One turning vector, and how many ticks it has turned
The counts run from 0 to 655.
[127 106 122 172 121 117 147 152 122  85 158 155 187 111  75  98 140 161
 131 121 112 148 114 143  77 170 119  96 180  99 106 115  94  99 139 158
 118 124 146 109 105 139 130 164 171 107 114  74 142 158 147 147 132 133
 135  90 122 131 137 100 165 126 170 147 110 125 153 117 113  99 119  94
 108 124]
31
[148  87 137 184 107 150 122 124 122 112 161 133 154 142  90 115 146 143
 114 123 114 128 132 122  70 149 119  94 144 109 111 102  73 119 136 153
 159 139 151 152 115 126 148 168 192 102 132  48 130 144 162 125 127 122
 150 116  96 153 140 127 181 174 161 114 134  95 152 106  88 105 144 107
 145 146]
519
[112  82 144 100 101 166 120 128 121 128 122 157  90 176 112  98 129 162
  91 119 102 162 132 121 114  74 129  59 155  79  93 129 109 137 173 139
 127 106 111 152 140 133 123 138 179 151 131  99 187 104 116 114 119 126
 113 133 121 155  88 143  73 168 162 127 110 119 125 127  93 143 109 132
 140 113]
250
[149  71 124 137 121 122 125 125 128 120 142 168 123 146  91  70 124 179
 106 145 124 172 111 144 102  93 118 123 185  91 104 134 123 126 157 144
 157 136 145 126 114 118 115 146 206 127 151  58 194 117 139 145 127 144
 130 129 127 131  72 139 114 145 149 157 113 142 155 106  88 123  95 117
 104 127]
622
[117  97 132 174 119 140 115 166 148  92 170 143 162 111  93  99 156 180
 112 135 141 175 108 150  81 113 134  95 162  87  95 120  99 127 131 141
 135 132 127 116 139 120 137 167 165  99 124  60 176 145 128 132 152 127
 130 100 123 135  95  80 142 123 165 130 104 149 162 104 127 110  82 112
 107 148]
545
[139 103 128 115 124 125  98 101 131  91 116 154 119 148  95  89 120 150
 108 125  69 148 105 131 121 148 108  61 149  80  88 130  90 110 160 133
 132  84 151 126 139 158 150 158 179 139 117  99 166 128 121 140 107 113
 112 105 103 139 102 160 127 166 176 135 131 127 104 133  94 113 129  77
 129 102]
552
[ 87 112 157 146 103 163 143 141 121  99 146 141 151 132  92 135 150 138
 109 107 101 141 148 144  82 147 122  55 143  93 101 100  53 100 139 151
  82  97 137 118 128 158 143 163 153 120 100  95 109 149 127 113 146 113
 131  93 119 148 132 102 118 155 189 110 117 109 127 152  91 123 121  89
 155 122]
403
[148  94 119 104  92 139 130 115 100  83 135 172 147 147 132  85 150 160
 135 131 158 197 150 123 126  90  87  77 156  81  99 103  87 132 170 121
 143 111 129 120 158 153 117 162 162 155 125  74 141 130 101 150 128 127
 110 100 142 151 110 112 138 149 189 143 135 124 123 115 115 116 105 124
 134 125]
223
[110  73 120 135 119 142 144 164 123 111 134 160 128 138  51 121 128 176
  91 183  77 160  89 137 108 151 138 115 169  86  86 135 107 115 128 153
 117  96 139 108  98 142 130 158 178 130 109  81 163  96 123 146 125 127
 108  97 116 108 112 157 116 126 153 150  90 143 153 114 121 138 114 120
 123 108]
138
[120  84 137 138 101 131 137 140 113 136 132 151 127 129  69 122 104 168
 125 153 132 159 139 103 136  66 121 103 182 123  97  96 105 113 139 204
 144 111 128 140 138 133 141 127 190 144 146  68 169 109 122 152 131 153
 122 118 122 161  76 149 103 142 165 134 102 133 137 107 104 156  94 112
 128 141]
24
[156 104 110 122 105 110 137 125 127  87 130 150 149 138  77 102 110 117
 131 131  89 144 152 141 131 163 108  66 145  74  94 109  74 125 144 152
 125  89 140 100 136 161 143 160 171 123  96  79 106 127 133 150 133 136
 122  91  97 153 135 153 169 119 196 140 105 106 121 136 128 121 124  66
 148 103]
630
[128 144 119 149 127 136  92 122 152  94 142 145 132 105  96  96 125 144
 133 163 119 166 104 128 106 103 113  52 155  66  93  99  94 132 132 143
 143 109 128 123 139 160 132 167 193 137 119 103 178 135  95 135 107 119
 117 101  99 153  96 135 129 111 156 151 108 157 140 118 101  95  96  97
  83 133]
340
[127  71 124 119 115 119 134 128 140 100 133 142 133 142 103 127 129 127
 102 162 119 154 145 147 116 150 102  64 121  56 104 120  64 106 127 144
 149  93 159  88 127 153 118 203 166  78 121  65 127 121 123 165 129 155
 130 110  95 134 115 142 148 144 169 150 135 142 145 129  94 111 103 106
 118 123]
112
[111 116 112 119  58 149 154 142 120 105 137 159 135 142 106 107 105 145
 139 152 101 173 128 117 111 112 104  44 102  49  96  87  83  95 144 132
 122  96 129 132 143 172 122 155 181 137 126  87 125 107 129 127 105 112
 123 128 107 161 143 144 161 156 160 147 119 125 131 133 108 136 131 111
 118 135]
484
[117  77 136 113  85 130 160 120 104 124 144 148 147 125 105 120 129 139
 119 115 128 178 188 141 131 120 105  64 128 110  88  94  57 110 152 161
 115  85 119 121 143 141 142 166 152 114 105  94 128 132 127 158 138 121
 103 108 107 143 115 126 166 168 188 124 110 114 120 158 118 132  89  68
 146 150]
353
[115 138 128 131  97 162 111 109 106  97 151 161 137 123 124 113 128 139
 129 122 100 151 142 124 102 114  95  56 136  91  96  85  65  96 166 136
 106 109 145 166 137 157 145 148 191 155 107 104 135 140 112 149 102  88
 130  98 124 152 133 138 127 167 174 114 140  97 102 134  82 121 131 100
 143 127]
406
[140 111 106 156 115 160 115 151 116  86 168 154 144 171  77 102 151 175
 106 143 128 157  88 131 111 136 111  99 160  65 110 145 104  99 158 130
 135 149 165 108 113 116 125 150 183 123 126  54 141 137 139 143 111 143
 132  91 129 113 116 127 116 116 169 125 106 143 134 103  78 118 134 161
 151 112]
573
[134  92 114 146 130 152 119 121 125  90 152 163 127 165 112  93 151 155
  79 189 122 172 125 114 113 119 112  58 138  94  83 141  87 130 138 129
 119  93 132 140 108 129 161 174 217 152 124  70 126 113 126 140 120 119
 115  97 116 140 119 171 133 137 155 145 107 139 116 107 147 127 130 123
 138 130]
524
[122  74 152  94  97 159 165 124 118  96  95 156 128 154  90  87 153 156
 109 135 116 164 124 118  88 106 133 104 163  62 102 126  97 133 165 143
 135 107 126 106 138 154  92 161 144 151 145  77 151 103 113 103 143 139
 115 120 128 165 102 108 102 162 175 147 134 107 161 121  92 135 128 120
 127 111]
530
[115  88 161 121  95 132 136 160 151  99 134 151 132 110  71 123 112 148
 137 137 129 152 110  96 110  91 127  90 141  47 119 101  79 109 114 170
 173 114 146 130 137 177 118 148 166 113 155  64 145 130 149 131 140 137
 142 133 116 169 102 114 109 166 191 130 130 152 140 110 105 123 126 137
 122 136]
228
[125 101  90 167 100 159 121 144  77 111 134 137 145 164  81 116 118 165
  82 153  96 153 136 140 127 145 119  79 154 110  75 118  97 103 142 138
  99  94 139 124 147 108 157 164 192 129 105  83 155 109 123 155 115 122
 100  89 115 123 139 159 171 136 145 136  96 104 129 116 118 135 113  97
 135 127]
445
[101 106 137 142 133 130 118 150 133  81 126 141 156 116  88 120 138 129
  95 134 105 150 153 150 105 133 133  51 168  86  94 110  71 119 116 158
  98  86 118 108 152 152 138 179 156 111 101  95 137 136 114 144 174 136
 101  83 110 156 128 109 133 115 189 135 111 104 139 131 149 117 104  85
 128 100]
192
[158  77 111 142 119 150 112 103 111 103 141 144 125 178 143  79 153 158
  80 135 136 157 154 146 109 104 120  79 151  91 104 153  94 140 154 120
 151 113 142 123 155 103 126 172 178 114 142  32 158 125 131 145 140 156
 134 121 113 139  98 135 141 156 152 127 138 125 140 103 106 122 114 103
 115 137]
317
[110 139 110 159 117 141  99 127 146  88 144 151 153 111 102 100 128 138
 134 166 128 159 103 129 101 104  99  46 157  66  95  91  96 115 129 149
 130 111 124 121 142 157 131 172 200 123 120  97 170 132 103 158 111 123
 123  92  98 144 120 136 144 111 152 157 115 138 147 105 103  98  95 120
  89 126]
339
[147 104 100 124 104 142  85  95 123  66 139 143 135 144 132 100 122 142
 104 144  95 141 137 125 103 108 121  62 156 100  93 128  75 136 147 132
 141 101 145 144 150 142 145 170 183 140 120  55 181 124 114 148 100 104
 128 103  99 150 116 149 130 177 155 124 153 123 107  97 128 114 132  79
 127 118]
37
[100 122 126 163  92 142 152 156 102 104 157 156 156 162  97 113 130 170
 118 103 125 171 154 126  95 125 109  45 150  97 105 120  85  76 147 148
  75 119 140 127 134 133 132 149 179 135 115  83 101 156 147 133 134 137
 114  95 140 153 137 105 132 141 182 135  96 110 132 136 116 132 132 126
 146 119]
125
[151 109 132 162 121 166 100 128 117 101 148 165 136 162  84  95 157 165
 100 120 119 138  97 111  82 126 112 109 188  89 111 131 110 116 163 132
 141 163 163 139 114 117 132 150 208 140 142  57 160 137 131 139 117 134
 140  95 125 144 121 131 106 146 165 128 123 103 146  96  76 111 143 154
 155 106]
571
[135  80 128 119  85 134 144 119  84 150 130 157 124 164 103 110 112 166
 116  99 137 171 147 127 139  89  99 101 165  93 108 105 105 100 175 166
 147 137 139 118 154 117 109 152 175 116 137  83 174 118 122 173 120 150
 108 124 136 142 101 137 120 170 166 130 124 112 143 121  62 131  88 136
 145 128]
462
[117 106 119 156 129 150 131 103  90 115 114 155 124 177  98  93 138 167
  84 143 115 163 140 123 117 135  86  81 168  82 106 124  97  75 153 144
  81 113 156 107 138 133 128 168 214 138 137  98 149 114 115 155 114 161
 115 102 130 143 102 154 119 140 144 151 123 117 147 123  69 134 121 123
 116 114]
366
[107  80 135 104  98 140 144 143 107 129 125 160 135 126  90 106 113 167
 118 155 132 199 142 153 149  69 120 100 156  90  82  76  93 124 154 154
 130  86 116 127 164 136 136 132 157 141 124  91 182 104 108 151 152 119
 103 111 141 133  81 127 125 135 178 124 112 131 132 139 106 144  77  89
 141 139]
302
[146  67 122 136 123 129 141 134 137 111 146 163 126 152  83  78 132 176
 105 139 115 163 119 146  95 107 128 123 188  89 108 144 119 129 152 151
 151 141 141 103 101 107 104 146 185 109 143  49 176 109 143 137 137 167
 132 127 124 120  75 119 110 138 150 158 112 149 162 108  82 125  90 111
 111 119]
623
[142 101 108 153  98 123 138 128 105 114 153 162 155 127 124  86 113 160
 113 124 135 173 182 137 112  74 112  63 170 113 102 103  99 127 141 154
 125 119 111 137 150 114 124 153 213 122 136  67 157 134 133 143 148 137
 123 116 116 171 118 122 166 145 156 149 114 101 148 115 153 134  92  89
 104 138]
77
[153  88 145 151 136 153 123 138 151 115 151 166 138 149  56 101 146 133
 109 139  91 128 103 159  92 140 144 121 183  95  87 102 107 158 156 156
 148 139 138 149  96 117 129 137 197 123 121  68 135 118 140 116 146 108
 139 104 105 141 127 128 127 115 175 123  93  90 155 119  98 110 125 103
 168 107]
214
[ 86  67 137 124 113 131 144 163 128 126 140 157 121 128  87 140 105 161
  97 154 103 144 140 150 115  96 126  89 148  74 112 121  80  71 115 169
  98  94 145 125 110 143 139 141 177  95 135  64 152 108 133 163 152 133
 143 122 136 121  95 135  75 162 169 130 117 146 119 131 115 143  91 113
 137 120]
509
[131  96 125 132 132 128 121 112 123 127 142 177 119 131 102  65 128 168
  89 129 140 184 134 127 122  87 101  83 170  87 105 138 103  92 140 140
 103 132 135 119 135 123 139 156 215 114 142 107 196 125 126 162 135 141
 132 113 132 166  84 139 112 154 154 152 121 140 129 126 102 140  88 109
 102 129]
156
[107  97 162 122 114 177 124 148 159  82 141 150 129 127 107 115 157 134
 106 141 104 140 105 155  57 112 143  73 153  68  98  98  79 156 145 134
 139 119 120 153 122 155 116 160 159 118 119  74 140 130 110 107 143  96
 135 119  98 147 134 111 102 158 178 122 126 102 153 123 114 100 110 129
 148 112]
453
[156  93 128 162 144 147  87 121 128 107 155 155 146 113  88 102 140 148
 105 155 155 153 121 123 110  89 118 122 194 122  86 106  95 157 137 154
 167 135 144 148 135 119 154 159 201 129 130  47 176 125 120 160 150 111
 138  87 122 144  91 138 134 122 173 119 123 118 128  97 114 111 109 101
 144 147]
264
[129  72 124 116 113 139 106 133 134  99 123 127 123 147  76 110 121 155
  94 123  79 120  99 142 101 130 144 113 187  79  98 141 101 146 162 147
 163 115 144 126 127 128 120 141 150 110 121  59 196 100 132 127 120 143
 132 111 105 122  95 132  85 158 166 126 121 143 141 106  81 119 112  97
 137  97]
345
[148  93 123 106  83 133 140 127 117  98 134 157 163 122  97 100 118 140
 136  77 101 155 146 162 101 122 119  98 172  99  97  81  92 156 178 145
 146 119 117 133 157 148 108 142 149 132  98  90 166 135 118 139 140 105
 115  95 124 141 132  99 165 155 190 134 126  78 138 131 109 104 100  84
 154 104]
145
[142 108 117 175 123 122  96 118 128 111 182 149 128 133  87 106 111 158
 125 117 103 145 133 138 108 140  98  59 145 116  96 131  87 103 152 161
 126 122 146 150 100 126 162 158 212 112 107  88 136 161 149 161 107 123
 128  94 118 122 113 160 147 145 170 124  99 146 108 131 100 103 111  96
 146 131]
312
[132  99 110 152 100 173 119 123 111 110 158 141 143 142 110  91 152 155
  93 160 121 182 157 162 109 120 134  79 146 110  76  95  83 158 159 130
 121 101 112 125 150 106 141 167 164 137 104  72 169 102 100 119 138 109
 110  94 113 139 113 116 166 115 150 131  97 114 141 125 106 125  94  56
 143 147]
448
